grid = [ 21 -26  -2 -23 -32  50  14  25 -31 -10 -12  31 -22  18]
The entry just right of the smallest entry is 50
The entry just left of the smallest entry -> -23

Questions about the grid below.
1) Report the 1st entry in reading order.
2) Report the entry just left of -32.
3) Report the 2nd entry on the diagonal from the top-right corner.
4) Report the first entry of the largest entry's row.
5) Report the entry directly above the largest entry.
6) Report the minimum.
7) Report the 4th entry from the end, reading row by row.
8) Report the entry just left of the smallest entry.
[[ 21 -26   2 -47  44  21 -25]
 [ 10  -9   3 -24  19  14 -15]
 [ -2   1  -4  -3   4   5  -3]
 [ -7   1 -10  -7   9   9  -4]
 [-23 -12 -43 -25  46  23  -5]
 [  3  -3   1  -7   6   4  -4]
 [-11  -8 -24 -14  27  11  -2]
 [-19   9 -24 -26  26  35 -20]
 [ 13 -22  -4 -28  33  10 -11]
 [  0   5  -2 -37  24  37 -32]]
1) 21
2) 37
3) 14
4) -23
5) 9
6) -47
7) -37
8) 2

arr =
-9.272,-3.624,-12.326,-8.717,-0.944,-3.748,-12.017,-8.947,-4.129,-4.129,-9.652
-5.546,-5.274,-2.891,-9.154,-2.516,-4.099,-7.169,-3.435,-9.837,-6.478,-5.164
-8.954,-6.867,-3.653,-12.213,-2.206,-4.118,-12.074,-4.051,-4.364,-4.722,-5.586
-12.675,-6.512,-9.198,-16.182,6.580,-5.075,-11.970,-2.035,-7.498,-6.418,-6.465
9.017,2.718,2.788,9.409,1.884,12.074,15.089,10.946,1.947,-1.533,-12.174
-1.012,-6.080,6.617,-0.748,-13.085,-8.814,-2.496,-9.319,-11.631,-14.397,1.945
2.584,5.810,-19.049,6.857,0.750,7.302,5.316,-4.529,2.577,4.190,-18.609
10.125,4.359,-9.069,-13.891,5.672,-3.374,8.821,3.080,-2.822,-1.923,-14.521
2.916,4.870,-17.394,8.332,-2.722,6.123,3.269,-6.401,2.017,1.571,-15.131
-1.963,-1.230,-12.950,8.925,-12.183,-2.013,-6.445,-13.580,-4.830,-8.486,-3.574
-10.231,-5.864,-8.549,-14.433,6.086,-7.001,-9.136,-2.137,-12.250,-10.639,-3.292
15.663,6.991,-4.619,-3.733,12.893,7.137,22.141,16.657,-3.392,-3.902,-16.579
-10.050,-6.119,-5.504,-11.165,-4.060,-4.753,-13.133,-6.813,-1.628,-5.701,-6.877
6.280,3.699,-10.600,-15.812,8.519,-6.372,5.823,1.570,-10.454,-5.351,-10.285
-1.130,-1.863,-6.602,8.856,-14.730,-2.827,-5.177,-13.015,-4.808,-8.702,-3.896
Counting starts at 0.
The entry in row 0 and column 0 -> -9.272
What is the entry just left of -13.580?
A: -6.445
The entry directly below -5.274: -6.867
What is the bottom entry of the column that holds the largest entry?
A: -5.177
The entry at row 0, column 1 -> -3.624
What is the entry at row 0, column 2?
A: -12.326
The entry just left of the centre entry is 5.672
What is the entry just right of the centre entry?
A: 8.821
What is the bottom-right entry?
A: -3.896
What is the bottom-left entry?
A: -1.130
The entry at row 1, column 2 is -2.891
What is the entry in the top-right corner?
A: -9.652
The entry just left of -6.512: -12.675
What is the entry just left of the smallest entry?
A: 5.810
What is the entry just right of 4.190?
A: -18.609
The centre entry is -3.374
The entry directly above -1.963 is 2.916
What is the entry directly above the centre entry?
A: 7.302
The entry directly below the centre entry -> 6.123
The entry directly below -4.060: 8.519
What is the entry just left of 7.137?
A: 12.893
What is the entry in row 2 and column 0?
A: -8.954
What is the entry just right of the smallest entry?
A: 6.857
What is the entry directly below the largest entry?
A: -13.133
What is the maximum?
A: 22.141
What is the entry directly below -13.133?
A: 5.823
What is the entry at row 1, column 0?
A: -5.546
What is the entry just left of -3.435?
A: -7.169
The entry just right of 2.916 -> 4.870
What is the top entry of the column that holds the largest entry?
A: -12.017

W = [[-944, -71, 694, 521, 758, 664, -93], [-852, 149, 184, 438, 447, 273, -39], [-669, -702, 145, -354, 219, 97, -528], [-916, -672, 631, -132, 473, 398, -530], [-72, -602, -746, -794, -905, -638, -689], [-572, 156, -216, -31, -218, -332, -324], [-848, -727, -147, -361, -763, -563, -548], [-627, -131, 794, 539, 994, 999, -164]]
The third entry in reading order?
A: 694
The entry just right of 994: 999
The entry just left of -763?
A: -361
The 1st entry in reading order is -944
The fifth entry in reading order?
A: 758
The entry just left of 758?
A: 521
The entry just left of 398?
A: 473
The entry just right of -848?
A: -727
The entry just right of -672?
A: 631
The third smallest entry?
A: -905
The entry just right of -131 -> 794
The entry just left of 97?
A: 219
The entry just right of -563?
A: -548
The entry just left of -528 is 97

m =
[[ -6   7  -4  11  -1  -2   8  -8   3   2]
 [ 19   0   3  28  25  40  32  15   3 -22]
 [ 28 -11  18  17  31  33  15  27   0 -20]
 [ 19  -8  -8  21   8  23  13   1  -2 -12]
 [  6   1  20  12  24   7  14  16   4  -9]
 [ -3   9   4   0   0   0  -6  -1  -3   0]
 [ 26  -9   3  34  28  48  36  17   2 -27]]
Indices start at 0.
Find the entry in row 1 and column 0.
Answer: 19
Find the entry at row 0, column 2.
Answer: -4
The entry in the bottom-right corner: -27
The entry just right of -11: 18
The entry in the bottom-left corner -> 26
The entry at row 0, column 0 -> -6
Find the entry in row 2 and column 0.
Answer: 28
Find the top entry of the column that holds the smallest entry.
Answer: 2
The entry just right of 32 -> 15
Find the entry directly below 31.
Answer: 8
Find the entry in row 0 and column 1.
Answer: 7
The entry just left of the largest entry is 28
The entry directly above the largest entry -> 0
The entry directly above 26 -> -3
Find the entry at row 1, column 1.
Answer: 0
The entry directly above 6 -> 19
Find the entry directly above 12.
Answer: 21
The entry directly below -11: -8
The maximum is 48

Read these off the matrix that follows. Indices start at 0.
1) Read off the entry in the bottom-right corner.
2) Read off the entry at row 2, column 2.
3) Read off the entry in row 0 and column 1.
4) Read off the entry in the bottom-left corner.
5) Read off the entry at row 1, column 2.
6) Read off the top entry of the column that holds the largest entry.
7) Read off the top-left entry.
8) Read off the top entry of the column that holds the smallest entry.
[[7 3 7 5 2 6 3]
 [5 5 5 6 1 7 4]
 [5 6 9 4 2 8 3]]
1) 3
2) 9
3) 3
4) 5
5) 5
6) 7
7) 7
8) 2

[[-22 -19 -19  11  11 -17 -27 -25   3 -26 -27  22  16 -27   3]
 [-26   9  17  22  25   3  -9 -16  28   3 -12  -2  22 -11  -7]
 [ 21  30  17 -19 -13   5  26  26  -5  30  25 -35 -19  25 -26]
 [ 10 -20 -28 -35 -39 -13  -8  -3 -47 -21  -3   3 -32  -7  -4]
 [ -5  -2 -17  11  13 -24  -9  -7  11  -6 -12  10  12  -3  12]]
Rows and columns are numbered from 0.
The entry at row 1, column 2 is 17
The entry directly below the smallest entry: 11
Report the entry directly above the smallest entry.
A: -5
Report the entry in row 0 and column 1.
A: -19
Report the entry at the centre.
A: 26
Report the entry in the bottom-left corner.
A: -5
Report the entry in row 1 and column 0.
A: -26
The bottom-right entry is 12
The entry at row 0, column 2: -19
Report the entry just right of the smallest entry.
A: -21
Report the entry just left of the centre entry.
A: 26
Report the top-left entry.
A: -22
Report the entry just left of -11.
A: 22
Report the entry directly above the centre entry.
A: -16
Report the top-right entry.
A: 3
The minimum: -47
Report the top entry of the column that holds the smallest entry.
A: 3
The entry at row 2, column 0: 21
The entry directly below the centre entry: -3
Report the entry at row 1, column 1.
A: 9
